500 stands for zero in the data rows.
In each game, the first row plays the second. By how much does the first row win? 10 means about a draw, 20 a big win and 0 a big loss. Wins can go round in a circle. Each row has two weighted sums of its numbers, A and B, taken from their middle values. A row wins by its A times the other's B, less its B times the other's A.
(501, 306, 402, 498, 400, 598, 404, 306, 400, 692, 305, 498, 598)
(600, 601, 303, 400, 596, 598, 404, 501, 593, 304, 699, 400, 598) 12
(894, 110, 205, 597, 205, 999, 208, 306, 206, 885, 11, 597, 999)
(698, 601, 697, 400, 498, 598, 601, 598, 497, 401, 502, 400, 598) 11
(501, 503, 598, 498, 498, 502, 503, 598, 497, 401, 502, 498, 502)
(403, 601, 500, 400, 596, 405, 503, 501, 593, 595, 600, 400, 405) 11
(501, 503, 402, 597, 400, 502, 503, 306, 400, 595, 502, 597, 502)
(403, 601, 500, 400, 596, 405, 503, 403, 593, 498, 600, 400, 405) 10
(403, 503, 402, 597, 596, 502, 503, 306, 497, 595, 502, 597, 502)
(403, 503, 402, 498, 498, 502, 503, 306, 497, 595, 502, 498, 502) 10
(403, 601, 402, 400, 596, 502, 503, 403, 593, 498, 600, 400, 405)
(403, 601, 598, 400, 596, 502, 503, 501, 593, 498, 600, 400, 405) 11
(403, 503, 500, 597, 498, 502, 503, 695, 497, 401, 600, 597, 502)
(403, 601, 402, 400, 596, 405, 503, 501, 593, 498, 502, 400, 502) 16
(600, 601, 598, 400, 596, 502, 503, 501, 593, 401, 502, 400, 502)
(403, 405, 598, 498, 596, 502, 601, 695, 593, 401, 404, 498, 502) 9
(698, 306, 697, 597, 205, 695, 601, 695, 206, 304, 404, 597, 695)
(403, 405, 402, 498, 498, 598, 503, 403, 497, 692, 404, 498, 598) 9
(698, 110, 795, 999, 9, 695, 994, 889, 12, 304, 207, 999, 695)
(501, 700, 598, 400, 498, 308, 503, 598, 497, 692, 699, 400, 308) 11
(403, 601, 500, 400, 596, 405, 503, 501, 593, 498, 600, 400, 502)
(501, 601, 303, 400, 596, 308, 404, 598, 593, 401, 699, 400, 308) 9
(600, 306, 303, 498, 400, 695, 404, 403, 400, 788, 305, 498, 695)
(403, 306, 598, 597, 498, 502, 503, 695, 497, 304, 502, 597, 502) 10
(403, 503, 500, 400, 596, 502, 503, 403, 593, 595, 502, 400, 502)
(403, 306, 598, 695, 596, 405, 503, 695, 593, 304, 502, 695, 405) 7
(403, 405, 598, 597, 400, 598, 503, 695, 400, 304, 404, 597, 598)
(403, 503, 303, 400, 498, 502, 306, 501, 593, 304, 797, 400, 502) 6
(501, 306, 303, 498, 498, 792, 503, 403, 400, 885, 305, 498, 695)
(403, 601, 598, 400, 596, 502, 503, 403, 593, 498, 600, 400, 405) 13
(403, 601, 598, 400, 596, 405, 601, 598, 593, 498, 502, 400, 502)
(403, 601, 402, 400, 596, 405, 503, 403, 593, 498, 600, 400, 502) 12
(403, 503, 402, 498, 498, 502, 503, 403, 497, 595, 502, 498, 502)
(501, 503, 402, 597, 302, 502, 503, 306, 303, 498, 502, 597, 502) 10
(403, 601, 500, 400, 596, 405, 503, 403, 593, 595, 600, 400, 405)
(993, 208, 795, 999, 0, 695, 797, 889, 0, 304, 305, 999, 695) 11
(403, 503, 598, 498, 498, 502, 503, 598, 497, 401, 502, 498, 502)
(403, 601, 598, 400, 596, 405, 503, 501, 593, 498, 600, 400, 405) 11
(403, 503, 697, 498, 596, 405, 601, 695, 593, 401, 404, 498, 405)
(403, 405, 598, 498, 596, 405, 503, 695, 593, 304, 502, 498, 405) 10
(403, 503, 500, 498, 596, 405, 503, 598, 690, 304, 600, 498, 405)
(403, 405, 303, 597, 498, 502, 404, 306, 400, 595, 404, 695, 502) 9
(403, 503, 402, 400, 596, 502, 503, 403, 497, 595, 502, 400, 502)
(501, 503, 402, 400, 693, 308, 503, 598, 690, 401, 600, 400, 308) 11
(403, 503, 500, 400, 596, 405, 503, 598, 593, 401, 600, 498, 405)
(403, 405, 303, 597, 498, 502, 503, 306, 497, 692, 404, 597, 502) 15
(501, 601, 598, 400, 498, 502, 503, 501, 497, 401, 502, 400, 598)
(403, 601, 402, 400, 596, 405, 503, 598, 593, 401, 600, 400, 405) 10
(600, 306, 598, 597, 302, 695, 601, 695, 303, 304, 404, 597, 695)
(403, 405, 402, 498, 498, 598, 503, 306, 497, 692, 305, 498, 598) 9
(403, 700, 303, 400, 498, 405, 404, 403, 497, 401, 600, 400, 405)
(501, 405, 402, 498, 400, 598, 503, 306, 400, 692, 404, 498, 598) 8
(698, 405, 402, 498, 791, 114, 503, 598, 787, 304, 600, 498, 212)
(403, 700, 500, 498, 596, 502, 503, 598, 593, 595, 502, 498, 502) 4
(501, 601, 598, 400, 498, 502, 503, 501, 593, 401, 502, 400, 502)
(999, 0, 107, 793, 0, 999, 0, 209, 0, 885, 0, 793, 999) 9
(403, 503, 697, 498, 498, 502, 503, 598, 593, 304, 404, 400, 502)
(501, 503, 303, 695, 498, 502, 404, 306, 400, 692, 404, 695, 502) 10
(600, 306, 303, 498, 302, 695, 404, 306, 303, 692, 305, 498, 695)
(993, 110, 795, 999, 0, 792, 994, 889, 0, 304, 207, 999, 791) 15
(403, 405, 402, 400, 498, 502, 503, 403, 497, 788, 404, 400, 502)
(600, 601, 598, 400, 596, 502, 601, 501, 593, 498, 600, 400, 502) 12
(600, 503, 697, 498, 400, 598, 503, 598, 400, 401, 502, 498, 598)
(403, 601, 402, 400, 596, 405, 503, 598, 593, 401, 699, 400, 405) 10
(403, 601, 500, 400, 596, 405, 503, 501, 593, 692, 502, 400, 405)
(600, 503, 598, 498, 400, 598, 601, 695, 400, 401, 502, 498, 598) 9
(501, 503, 402, 498, 400, 502, 503, 306, 400, 595, 502, 597, 502)
(403, 601, 598, 400, 596, 405, 503, 598, 593, 401, 502, 400, 405) 8
(993, 110, 795, 999, 0, 792, 994, 889, 0, 304, 207, 999, 791)
(600, 601, 205, 400, 596, 211, 11, 501, 593, 304, 993, 400, 212) 15
(501, 405, 303, 695, 400, 502, 404, 306, 400, 692, 404, 695, 502)
(600, 700, 303, 498, 791, 598, 503, 403, 787, 401, 699, 498, 598) 8
(403, 601, 500, 400, 596, 405, 503, 403, 593, 595, 502, 400, 502)
(403, 405, 500, 498, 693, 405, 503, 598, 690, 304, 502, 498, 405) 14
(403, 601, 598, 400, 596, 405, 503, 403, 593, 498, 600, 400, 405)
(403, 503, 500, 498, 498, 502, 503, 306, 593, 498, 502, 498, 502) 11
(403, 306, 598, 793, 596, 405, 503, 792, 593, 304, 502, 793, 405)
(403, 503, 697, 498, 498, 502, 601, 598, 497, 401, 404, 498, 502) 9
(403, 601, 598, 400, 596, 405, 503, 501, 593, 401, 502, 400, 405)
(501, 405, 598, 597, 400, 598, 503, 695, 400, 401, 502, 597, 502) 7
(403, 405, 303, 498, 498, 502, 503, 306, 497, 692, 404, 498, 502)
(600, 503, 697, 498, 400, 502, 699, 598, 400, 401, 404, 498, 598) 6
(403, 601, 500, 400, 498, 502, 503, 403, 497, 498, 502, 400, 502)
(501, 405, 402, 498, 400, 598, 503, 403, 497, 692, 404, 400, 598) 8
(403, 503, 500, 597, 693, 405, 503, 306, 690, 595, 600, 597, 405)
(403, 503, 598, 498, 498, 502, 503, 598, 497, 401, 502, 498, 502) 6
(403, 601, 303, 400, 596, 405, 404, 501, 593, 401, 600, 400, 405)
(403, 503, 500, 498, 596, 405, 503, 403, 593, 595, 502, 498, 405) 10
(501, 601, 500, 400, 596, 502, 503, 403, 593, 498, 502, 400, 502)
(501, 700, 598, 400, 400, 405, 503, 598, 400, 595, 600, 498, 405) 8
(403, 601, 598, 400, 596, 502, 503, 403, 593, 498, 502, 400, 502)
(403, 503, 402, 400, 596, 405, 503, 598, 593, 401, 600, 400, 405) 10
(698, 306, 303, 498, 302, 792, 306, 306, 303, 788, 207, 498, 791)
(403, 306, 402, 498, 498, 502, 503, 306, 497, 788, 404, 498, 502) 4
(403, 503, 697, 498, 498, 502, 699, 695, 497, 401, 502, 498, 502)
(403, 405, 598, 597, 596, 502, 503, 695, 593, 304, 502, 597, 502) 11
(501, 503, 697, 498, 400, 502, 601, 598, 400, 401, 404, 498, 502)
(698, 503, 697, 597, 302, 598, 699, 695, 303, 401, 404, 597, 598) 7
(403, 601, 402, 400, 596, 502, 503, 598, 593, 498, 600, 400, 405)
(403, 601, 598, 400, 596, 405, 503, 501, 593, 498, 502, 400, 502) 10
(501, 503, 402, 597, 400, 502, 503, 306, 400, 595, 502, 597, 502)
(403, 503, 500, 498, 693, 405, 503, 306, 690, 498, 600, 498, 405) 8
(501, 601, 500, 400, 596, 502, 503, 598, 497, 401, 600, 400, 502)
(501, 601, 598, 400, 596, 502, 503, 501, 593, 401, 502, 400, 502) 10
(501, 405, 500, 498, 693, 308, 503, 598, 690, 304, 600, 498, 308)
(403, 601, 500, 498, 596, 502, 503, 403, 593, 595, 600, 498, 405) 14
(403, 700, 303, 400, 596, 405, 503, 403, 497, 498, 600, 400, 405)
(403, 601, 500, 400, 596, 502, 503, 403, 593, 498, 600, 400, 405) 9
(403, 306, 598, 695, 498, 502, 503, 792, 497, 304, 404, 695, 502)
(403, 503, 500, 597, 596, 502, 503, 306, 593, 498, 502, 597, 405) 10
(993, 12, 205, 695, 107, 999, 0, 306, 12, 885, 0, 695, 999)
(403, 601, 402, 498, 498, 502, 503, 403, 497, 595, 502, 498, 502) 12
(501, 601, 598, 400, 596, 405, 503, 501, 593, 401, 502, 400, 405)
(403, 601, 598, 400, 596, 405, 503, 501, 593, 498, 502, 400, 405) 10
(698, 110, 303, 597, 205, 985, 306, 306, 206, 885, 11, 597, 984)
(403, 503, 402, 400, 498, 502, 503, 403, 497, 692, 404, 400, 598) 6
(403, 306, 598, 597, 498, 502, 503, 695, 497, 304, 502, 597, 502)
(501, 503, 402, 498, 400, 502, 503, 306, 400, 595, 502, 498, 502) 9
(403, 601, 500, 400, 596, 405, 503, 501, 593, 498, 502, 400, 405)
(796, 503, 697, 498, 302, 598, 601, 695, 303, 401, 404, 498, 598) 9
(501, 405, 598, 695, 400, 598, 601, 792, 400, 401, 502, 695, 502)
(501, 503, 697, 498, 498, 598, 601, 598, 400, 401, 502, 498, 598) 14
(403, 601, 598, 400, 596, 405, 503, 598, 593, 498, 600, 400, 405)
(501, 503, 402, 498, 400, 502, 503, 306, 400, 595, 502, 498, 502) 9
(403, 306, 598, 793, 498, 502, 503, 792, 497, 401, 502, 695, 502)
(796, 601, 598, 400, 596, 502, 601, 501, 593, 498, 502, 400, 502) 3
(403, 405, 598, 498, 596, 405, 503, 695, 593, 304, 502, 498, 502)
(501, 601, 598, 400, 596, 502, 601, 501, 593, 401, 502, 400, 502) 14
(501, 601, 598, 400, 596, 405, 503, 501, 593, 498, 502, 400, 405)
(796, 601, 107, 400, 596, 114, 0, 501, 593, 304, 993, 400, 115) 11
(403, 601, 303, 400, 596, 405, 404, 501, 593, 401, 600, 400, 405)
(501, 503, 402, 597, 400, 502, 503, 306, 400, 595, 502, 597, 502) 10
(698, 601, 697, 400, 596, 211, 601, 501, 593, 692, 699, 400, 212)
(403, 601, 598, 400, 596, 502, 601, 501, 593, 498, 502, 400, 502) 7
(403, 601, 598, 400, 596, 405, 503, 598, 593, 498, 600, 400, 405)
(403, 601, 598, 400, 596, 405, 503, 501, 593, 498, 502, 400, 405) 11
(403, 601, 598, 400, 596, 405, 503, 501, 593, 498, 502, 400, 405)
(403, 601, 402, 597, 498, 502, 503, 306, 497, 498, 502, 597, 502) 9
(403, 601, 500, 400, 596, 502, 503, 501, 593, 498, 600, 400, 405)
(501, 503, 402, 597, 400, 502, 503, 306, 400, 595, 502, 597, 502) 11
(501, 601, 598, 400, 596, 405, 503, 501, 593, 401, 502, 400, 405)
(403, 601, 598, 498, 596, 405, 503, 306, 690, 498, 502, 498, 405) 10
(403, 110, 697, 999, 400, 502, 601, 889, 400, 304, 305, 999, 502)
(403, 601, 598, 400, 596, 405, 503, 403, 593, 401, 502, 400, 502) 19
(698, 110, 303, 695, 205, 889, 306, 306, 206, 885, 109, 695, 888)
(600, 601, 598, 400, 596, 502, 601, 501, 593, 401, 502, 400, 598) 6
(501, 503, 402, 400, 596, 308, 503, 598, 593, 401, 600, 400, 308)
(403, 601, 598, 400, 596, 405, 503, 501, 593, 595, 600, 400, 405) 9
(403, 306, 598, 597, 498, 502, 503, 695, 497, 304, 404, 597, 502)
(403, 503, 402, 498, 596, 405, 503, 598, 593, 304, 600, 498, 405) 10
(403, 503, 402, 400, 596, 502, 503, 403, 593, 692, 502, 400, 502)
(501, 208, 303, 498, 400, 792, 404, 306, 400, 885, 207, 498, 791) 12
(403, 503, 697, 498, 596, 405, 601, 598, 593, 401, 502, 498, 502)
(501, 306, 697, 597, 400, 598, 601, 695, 400, 304, 404, 695, 598) 7
(501, 405, 205, 695, 400, 502, 208, 209, 400, 595, 404, 695, 502)
(403, 503, 402, 498, 596, 405, 503, 403, 593, 595, 502, 498, 502) 13
(403, 503, 303, 695, 498, 502, 404, 306, 400, 595, 404, 695, 502)
(403, 601, 598, 400, 596, 405, 503, 403, 593, 498, 502, 400, 405) 12
(403, 601, 402, 400, 596, 502, 503, 501, 593, 692, 502, 400, 502)
(403, 503, 500, 400, 498, 598, 503, 501, 593, 788, 502, 400, 598) 10
(403, 503, 598, 498, 596, 405, 503, 598, 593, 401, 502, 498, 405)
(796, 601, 107, 400, 596, 114, 0, 501, 593, 304, 895, 400, 115) 7
(403, 405, 205, 695, 400, 502, 109, 209, 400, 595, 404, 695, 502)
(403, 306, 598, 695, 498, 502, 503, 695, 497, 304, 502, 695, 502) 13
(501, 503, 697, 498, 498, 502, 601, 598, 497, 401, 404, 498, 502)
(501, 405, 402, 400, 498, 695, 503, 403, 497, 692, 404, 400, 695) 11
